Each row of Y is roughly a mix of the hidden directions of one of several groups.
Y, 88 rows:
[[ 12 -24  10  32  20 -33   3 -42 -10 -30  -3]
 [ -1  10 -14  -5 -20 -11 -38 -22  34  46   5]
 [ 16 -23  -5   8  10   1 -35   5  20  49  31]
 [-42 -12  20  13  -3   3  38 -15   1 -17 -40]
 [ -5 -18 -26   9  -4 -43  -4 -20  15 -44  22]
 [-40 -25 -16  30 -14 -26   2 -25  33   0  10]
 [-33  -3 -15 -39 -10 -28 -16  -8 -45   8  -2]
 [ -1  -9  33 -34 -37 -14 -26  12  12 -33   0]
 [-20   9 -42  29  20 -43  -1   6   7 -20  14]
 [  8  -4 -42 -18  16  10  19  32 -34  22 -23]
 [-13  10  -8  11 -12 -23 -37 -41  25  29  20]
 [  2  13  -6  15 -23 -20 -53  -9  26  15  30]
 [  0 -32 -15  -8  21   6  39 -16 -37   7 -31]
 [  6  12  22  35  18  33  18  -8 -25 -37  18]
 [ 36  16  -4 -12 -25  21 -29  26  32  27  -3]
 [-18 -10 -13 -32  -5   1  36  24 -23 -13 -42]
 [ 27 -40  -5 -22 -20  -7  16   5  21 -17  42]
 [ 14  -3   0  23  -6  -8   1  15 -38 -59   8]
 [ 35 -19  51  -2  12   0  13 -32 -19 -10  -1]
 [ 42   9 -13  -4  16  -5 -30 -28  25  12  35]
 [-35 -35 -26   1  -3  -2  34   4 -12 -24 -31]
 [-20 -32 -20  16 -23 -23 -19 -11  23 -26  35]
 [-29 -27  -9  30 -23 -14  -9  -4  11 -35  35]
 [-20   7  -6  -6 -29 -25 -32  47   8 -23  16]
 [  1  -5 -11   6  28  22  12  38 -30  45  -7]
 [ 39  17  -5  21 -31   0 -41  15   2 -23  17]
 [ 28  -3 -31   1  22 -11 -15 -40  32  20  20]
 [ 10  20  29  11  35  21 -11 -10 -29 -23 -37]
 [-34  12 -30 -16 -37   9 -31  -2  23 -19 -17]
 [-28  10  45   4  -9  15  28  11 -18 -15 -36]
 [ 21 -18  39 -25 -13 -24   9 -38 -10 -17  20]
 [ 14 -10   6 -16 -39  -3  18   3  43  13  39]
 [-25  33 -36  38  13 -21   0  18  25   6   4]
 [ 27  -4   7  37   9   2   3 -13 -35 -46  16]
 [  8 -28 -43  -3 -28 -26 -32   8 -23  14  -9]
 [-12  18  16  34  -4 -16 -17 -23  34  36  24]
 [ -5  -5 -12 -45 -23 -34   7   8  -1  -6  45]
 [ -7  -6  18 -27  20  26  34  50   8   1 -11]
 [-11  -7 -20  -4 -15   3  16  30   8  60  19]
 [ -8 -21 -18 -29 -49   2 -15 -10  31 -23  11]
 [ 17  32  40  23   3  -4  26  -5  28  30  15]
 [  9 -14  -8  -1  19  11   7 -47   7  53  -9]
 [ -6  44  32 -22 -18   4  11   8   8  43  10]
 [  4  -9   9  -1  25  11 -21 -18 -38 -40 -36]
 [-34  -2   3   5  -3 -27   8  22 -26 -53   8]
 [-21  -9 -28  43  18 -47   1 -20  -5   3   0]
 [-27  17  38  30  10  20  35 -10 -11  -2 -26]
 [ 10   3  -2  -7  -5   6 -32   1  41  54  14]
 [  4  25  43  15 -18  -9 -33  -7  24  11  32]
 [ 16  21 -23  11 -40 -18 -39 -35   5   2  -5]
 [ 10 -15  -6  22  20  -1  16 -62 -26   7  -6]
 [  5  14 -20  17  -6 -20   5   6  50 -36  29]
 [ 22  -9  34 -27 -23  21  21   6   6  42  18]
 [ 25 -17 -22 -39 -15 -24 -38  -2  24  -3  18]
 [ 43  -7 -17 -43  -6  -3 -32  15  -3 -17  20]
 [  9  34  36 -12  11  21  17  17 -23  21 -35]
 [-21   7  -4  44  24 -31  -8 -32 -17   2 -26]
 [  4 -24 -12 -35  23  -9  -1  15 -55 -12   9]
 [-29  20  22   7  -4 -15   0  29   2 -52  21]
 [ -8   8   1  38  17  -3 -20 -31   1 -37 -37]
 [ 25  12  16  26  14  14 -19 -39  25  26  28]
 [-40   9  24  41   6   5  32 -20   6  12 -21]
 [  1  -2  -9 -21  -3  12  19  41  -9  52  23]
 [  5  -1   0   9  -9 -10 -49  18  30  26  38]
 [-38  16  22   2  24  -4  36 -43   3 -10  -3]
 [ 14   4  37 -18 -18  23  19   6   3  53   8]
 [-31  26 -32  -5 -10  16  -7  38   7  37  -7]
 [ 30  -6  35 -31   6 -22  21  -8 -16 -14  37]
 [  9  10  -9  24  38  27  14  42 -13  31  -8]
 [ -2 -34 -19   2 -25 -24 -10 -30  23 -40  11]
 [ 31  20 -17  12  18  -5 -25 -13  16  40  34]
 [  5 -28 -61 -26   9  -8   9  13 -11   9 -16]
 [ 16  23  12  -6  -7  19 -25   1  49  39  12]
 [ -1 -20   3 -53 -26 -25 -15   1  23  -8 -26]
 [ -4  26   5  20  27  24  33   9 -28  32 -25]
 [-22   0  -6 -29 -12  -3  28  39 -17 -29 -32]
 [-29   9 -41 -23  15  -9 -13  34 -36   3  -1]
 [ 21  41  32  -9  18  20   8  10 -16  34 -23]
 [ 27  29  18 -25  16  25  10  25 -32  14 -26]
 [ 40  23   5 -45   8   4 -15  17  -7  31 -17]
 [-10  19  57  -3   0  11  19 -20   8  -7 -36]
 [-21   3  -9  15  -7 -31 -34 -42  16  23  23]
 [ -9 -10  -8 -21 -13  39  -3  28 -16  49 -15]
 [ -3   9 -33 -27 -38 -10  -3 -13  -3  12 -47]
 [-12 -31 -40 -29 -16 -10   4  36 -20  -9 -16]
 [ -8 -33 -34   8 -13 -34 -12   0 -44 -16  -4]
 [ 28  30  -9 -22 -39  19 -14  21  21   4 -28]
 [-35 -13 -12  12 -26 -35 -16  -4  33  31   8]]
Here is one row of each group, with its name. Which group are the others in?
[-21  10 -40  34  17  21 -20  19   7 -10 -34] => V
[-14  35   8   9 -31 -20 -25  12  10 -45  15] => T
[-20 -19  20   1 -10  14  23   2 -17 -59 -15] => A

[-38  43 -25   8  10  -7  -9  24  -9  30 -13] => V
[  5   4  30  31   4  10  -5 -35  15 -39  32] => A
[ 25  -4 -11 -15  10  24  21  53  10  10  31] => V
[ 13  11  17  37  33 -37  12 -26   0 -27   8] => V
[-13  18   4 -27 -32  33  -2  22  12  44  -5] => V
[-35   4 -14 -15 -15 -23  25  -7 -27 -35 -32] => T
[  8 -33 -18 -42   1  -3  13 -13   3 -40 -30] => A
[-22  -3 -23 -16  -7 -12  12  31 -11  45 -36] => A
[ -8  51   1 -17   9   3 -19  12   5 -50  -5] => V
